Each run below is a few steps of one of 3 hidden systems, one row a step.
run 1, miziz (8 x 32):
[[-17  37   2  12 -14   9  -6 -29   9 -12  -7  30 -12 -47  53  39  23  -9
  -10   0 -18 -23  15  10 -13  -4 -23  64  10  -9 -37  -4]
 [-23  28   8   4  -7  23  -7 -33  10 -10   0  28 -13 -60  58  39  22  -6
  -14   0 -30 -32   9  13 -16   1 -16  58  -4 -14 -33   0]
 [-28  16  14   0  -4  37  -6 -31  10 -15  10  21 -13 -70  57  33  16  -3
  -17   2 -45 -36  -4  16 -18   5 -10  48 -13 -20 -19  -1]
 [-28   6  15  -2  -8  48  -7 -25  14 -15  20  14 -18 -74  56  24   7   0
  -19   7 -52 -39  -9  16 -14  11  -1  36 -22 -20  -3  -3]
 [-29  -6  22  -1 -13  57  -5 -20  13 -15  30   1 -20 -67  54  16  -2   8
  -21   6 -53 -36 -15  16  -9  20   4  20 -25 -30  16  -5]
 [-25 -16  19   2 -20  52  -9  -6  11 -14  39  -5 -26 -54  48   3 -11  15
  -15   8 -46 -34 -23  15   7  25  10   8 -23 -38  34 -13]
 [-22 -27  19   9 -30  52 -10  10   1 -16  46 -15 -24 -37  36  -9 -22  20
  -11   9 -38 -18 -19   7  22  31   9   0 -16 -39  45 -18]
 [-16 -37  15  15 -32  36  -8  22  -5  -9  47 -23 -21 -14  26 -18 -27  21
    0   9 -28  -7 -17   1  39  33   8  -8  -4 -39  56 -25]]
run 2, mas (8 x 32):
[[ 17  13 -25 -10  33 -41  17 -13  -1  19 -41  11  24  44 -35   0  13 -23
    9 -10  29  19  16 -17 -19 -24  -3 -12  19  41 -40  11]
 [ 18  14 -23 -13  44 -40  17 -17  -2  16 -41   9  29  42 -40   2  12 -25
    5 -11  21  16  13 -13 -31 -25  -1 -18   9  41 -41  15]
 [ 14  12 -19 -19  50 -31  15 -23   2  12 -41   5  31  33 -35   4  15 -23
    2 -11  13  11   4 -15 -41 -22   4 -20   3  45 -44  16]
 [ 14  12 -18 -20  52 -24  16 -34   4  13 -38   4  30  22 -31   2  18 -21
    0 -12   5   5   5 -10 -49 -23   9 -24  -3  44 -41  23]
 [  8  13  -8 -27  57 -16  13 -33  10  12 -39   4  31  10 -23   6  19 -19
   -7  -9  -4  -3   0  -7 -54 -22  14 -20 -12  40 -43  23]
 [  4  15  -5 -27  53  -8  11 -36  12   6 -34   4  28  -6  -9  13  20 -17
  -14 -10 -10 -10  -3  -4 -59 -19  13 -14 -18  35 -42  24]
 [ -2  18  -3 -20  46   1   3 -41  15   1 -27  12  22 -21   1  21  23 -16
  -17  -8 -20 -22  -1   0 -61 -18  10  -2 -20  27 -44  25]
 [-11  21  -1 -15  36  13   0 -45  19  -6 -23  15  15 -35  16  26  27 -15
  -21  -9 -26 -29   3   3 -56 -12   3  10 -26  20 -42  25]]
run 3, Ror, 8 rows:
[[-17 -35  12  14 -31  33  -9  20  -7  -5  46 -22 -24 -12  24 -21 -30  20
   -2   8 -23  -6 -18   2  39  28  10  -8  -1 -36  55 -29]
 [-11 -32   8  22 -40  23  -2  27 -17  -2  44 -20 -27   3  19 -22 -31  18
    3   7  -9   5 -15  -2  53  28   0  -4  18 -34  53 -32]
 [ -3 -28   3  25 -37   9  -2  31 -20   1  36 -13 -27  21  14 -21 -32  15
   13   7   1  14  -8  -4  61  25  -2   0  35 -32  48 -36]
 [  2 -20  -3  26 -43  -7   0  35 -25   7  24 -13 -22  35   7 -20 -32   8
   20   4  15  24  -2  -8  63  16  -9   7  50 -22  38 -37]
 [  8 -12 -11  29 -39 -21   4  33 -27  13  13  -9 -20  48  -1 -18 -25   8
   26   3  28  29   3  -7  60  12 -14   9  60 -15  24 -36]
 [ 11  -2 -14  26 -32 -36   3  29 -27  14   4  -3 -12  56  -8 -11 -19   2
   25  -2  41  33  11 -13  55   4 -17  15  62  -6   9 -32]
 [ 18   8 -18  28 -24 -46   3  25 -24  14  -6   1  -3  60  -9  -7  -9  -4
   22  -5  48  36  15 -14  45  -4 -14  19  64   4  -7 -26]
 [ 18  14 -22  21 -15 -55   6  14 -17  15 -18   2   7  63 -13  -5   2  -7
   21 -14  49  31  22 -21  26  -9 -15  18  58  14 -19 -16]]

Which system made each run below?
run 4 (5 x 32):
[[-15 -35  16  10 -25  39  -8  18  -2  -6  44 -27 -19 -12  18 -24 -25  20
   -1   7 -26 -10 -22   4  28  27  14 -17 -13 -34  56 -21]
 [-10 -35  10  16 -33  28  -5  27  -9  -4  43 -23 -23  -1  17 -24 -30  18
    6   7 -17   3 -19   0  45  27  10  -9   6 -30  57 -30]
 [ -5 -29   2  23 -38  16  -1  30 -17   3  40 -23 -24  15  12 -24 -32  16
   12   7  -3  12 -14  -4  52  27   1  -7  26 -30  55 -33]
 [  1 -27   2  22 -37  -1  -1  34 -23   6  28 -17 -22  29   7 -24 -36  12
   16   7   8  22  -8  -6  62  22  -6  -3  42 -24  45 -37]
 [  5 -21  -7  24 -38 -13   3  33 -26   9  21 -12 -19  44   1 -22 -28   7
   22   3  21  29   0  -9  62  16  -9   2  53 -20  33 -37]]

Ror
run 5:
[[ 19 -19 -15 -23  51 -21  20  -5  -4  13 -27 -12  32  49 -61 -29  -3 -15
    4  -7  13  18  -4 -15 -23 -14  18 -63 -14  41   0  16]
 [ 13 -17  -9 -31  54 -10  15 -11   5  12 -27 -15  30  29 -53 -23  -1 -13
   -4  -3   1   7 -11 -10 -36 -14  25 -66 -29  39  -2  21]
 [  7 -14   1 -37  58   0  14 -18   7  11 -20 -16  29   7 -43 -17   1 -10
   -9  -3 -11  -4 -18  -2 -51 -12  28 -60 -40  31  -5  26]
 [  2 -10  11 -38  55  15   9 -24  13   8 -16 -18  24 -15 -23  -8   6  -7
  -14  -4 -25 -15 -19   3 -52 -10  28 -47 -38  26  -6  25]
 [ -7  -6  11 -30  43  29   2 -31  21  -4  -9  -6  17 -39   1   3  11  -4
  -25   1 -38 -27 -20   9 -56  -5  22 -27 -49  15  -6  27]]

mas
run 6:
[[-21  22   4 -16  29  26  -4 -47  22  -9 -15  18   9 -55  33  31  27  -8
  -24  -4 -41 -35  -1   9 -57  -5   2  23 -38   8 -42  24]
 [-22  10  15 -17  29  43  -4 -42  25 -13  -1   8   6 -62  32  23  19  -4
  -31   1 -50 -40  -9  10 -54   3  13   8 -49  -1 -17  23]
 [-22  -9  18 -22  23  54  -2 -30  22 -13  10   1  -4 -68  24   9   8   2
  -25   8 -58 -40 -22  15 -40   9  17 -12 -59  -6   4  20]
 [-20 -23  24 -21  12  57  -3 -16  17  -8  22  -8  -5 -57  12  -7  -5   8
  -19   9 -55 -32 -25  15 -26  14  19 -28 -54 -14  25  12]
 [-16 -37  23 -17   6  51   1   3   5 -10  31 -18 -10 -31   5 -17 -19  15
  -11  13 -41 -18 -28  13  -4  22  24 -39 -42 -20  49   1]]

miziz
run 7:
[[-20  11  10 -19  32  37  -4 -42  26 -13  -3   9   8 -62  27  23  22  -6
  -26  -2 -48 -41 -12  11 -58   1  13   3 -47   6 -22  23]
 [-23  -7  17 -23  26  50  -2 -30  24 -14  10  -2   0 -59  21   9  10   1
  -25   2 -57 -38 -20  14 -45   8  17 -12 -58  -5   2  20]
 [-20 -21  19 -24  19  56   3 -17  16 -10  20  -8  -4 -55  12  -3  -6   5
  -18   9 -55 -32 -26  18 -28  14  21 -31 -60 -10  25  15]
 [-15 -34  19 -20   8  51   1   3   9 -10  27 -20  -7 -35   1 -21 -17  12
  -14  11 -44 -21 -29  11  -7  15  25 -43 -44 -14  45   4]
 [ -5 -43  21 -11   3  35  -2  21  -2   2  31 -35  -8  -3 -10 -35 -28  17
   -1   6 -23  -3 -30   5  12  18  27 -53 -20 -17  59 -10]]

miziz
